Where one turn sends some rows of the set: a few examples, then the rows asked:
Pedib: [-13.8  -3.4  25.3 -14.0   5.2   9.4   8.7  15.8 -19.1 -23.4  -1.7 -17.1
   2.4  -6.6   5.3  14.1 -11.3  -6.6 -17.3  25.9  -3.3  -1.0  10.7   8.9]
Peler: [ -7.0 -14.1  20.6 -10.8   3.8   4.7  -2.9  12.3 -11.6 -31.1  -2.7 -21.0
   8.8  -3.0 -18.4  14.4 -12.0   7.7  -6.6  26.1   3.0   8.7  11.4   5.0]
Vali: [ 14.2   4.6   1.6 -29.6  -7.0  -0.9   3.1 -12.2  -9.9  -1.9 -29.9 -17.4
  -6.2 -11.4  15.9 -11.0  11.2 -17.0   9.4   0.7 -18.8  32.3  -8.2  -5.1]
Siged: [ 15.9 -11.4  -6.0 -34.8   8.2  -3.0  -4.0  -8.9   5.2 -20.1  20.1   1.2
   3.8  28.2   1.3 -14.6 -16.8 -13.3  -3.5  12.7  -5.8  47.3  20.0  19.4]
Fedir: [ 25.1 -15.3  -9.4 -10.5  -7.1  22.2  -5.8   0.1  -8.2 -21.3  11.4  -4.6
  -0.1  25.1 -17.4 -11.9 -19.0  -4.3   7.9  20.0   6.1  43.6  14.8  10.5]
Rel: [ -8.6   3.3  16.1 -36.9   7.9 -14.1   8.8   1.0   0.7 -32.0  -4.5 -17.9
   9.9   5.1  -7.5  18.5 -16.7  -6.0  -9.3  19.8 -10.5   9.3  18.9  23.8]
Samu: [ 20.0 -16.9  14.6 -15.2  -6.5  11.1  -6.0 -25.6 -14.4 -11.8 -22.5  -8.6
  -3.5  -5.9 -10.2   4.3   6.8  -0.6  22.7   7.2 -15.4  29.4  -6.2  -5.0]
lenar: [ 18.3  -8.3  -8.5 -13.3  -3.8  27.6   2.2   5.3 -12.1 -11.4  20.6  -0.5
  -4.3  25.2   7.4 -20.4 -21.0 -19.5  -5.6  20.5   5.0  37.1  16.8  11.9]
fabot: [ 18.2  -4.7  12.8 -17.9  -9.9  17.6   4.8 -26.2 -18.6   1.1 -20.9  -7.0
  -8.5  -7.2  14.9  -4.8   5.3 -16.6  15.3   6.9 -17.4  21.5  -6.2  -4.7]
tabi: [-14.0   9.4   9.9 -26.4   5.3  -5.5  10.2  29.2 -11.1 -27.1 -11.0 -24.5
   0.3  -6.4   3.2  11.2  -8.1 -10.0 -19.8  19.8  -7.5  12.8   9.2  13.8]
rariz: [  3.3   4.9  -8.5 -16.0   0.5  14.8   2.4   3.9  -7.6 -13.4  21.2  -1.1
  -7.0  34.1   3.8 -16.9 -22.5 -10.8 -16.0  10.3   4.4  49.9   9.1   1.7]
sotu: [-24.2  14.6  20.6 -18.1   4.4   0.2  14.0   9.4 -15.4 -23.2  -6.3 -16.9
  -3.6   3.7  -1.5  20.2 -14.3  -1.6 -21.8  14.2  -7.6  12.8   1.3   2.4]
Fimum: [ 16.2  -1.4 -19.1 -25.1   1.2   9.9   0.1  16.6  -6.5 -14.2  12.6  -5.2
  -7.9  22.5   9.1 -22.6 -12.4 -20.8  -9.6  12.8  -2.9  53.3  11.8  13.4]
Tari: [ 15.0  -2.1   8.7 -40.1  -4.1 -12.2  -0.4 -36.1   3.7  -8.2 -19.5 -15.4
   7.8  -0.9   6.7  -6.9   0.4 -11.2  14.6   2.8 -15.6  25.5   3.8   2.0]
tuz: [  7.4  13.1   7.1 -22.0 -11.5   8.4   8.0 -30.4 -12.8   1.8 -21.9 -11.1
  -8.7   5.4   9.6  -6.5  -0.8 -10.0   7.6  -3.7 -13.7  34.1 -12.0 -14.4]

tabi moves to Vali
Samu moves to Fedir
And these:
Rel moves to Tari
tuz moves to rariz
lenar moves to Pedib

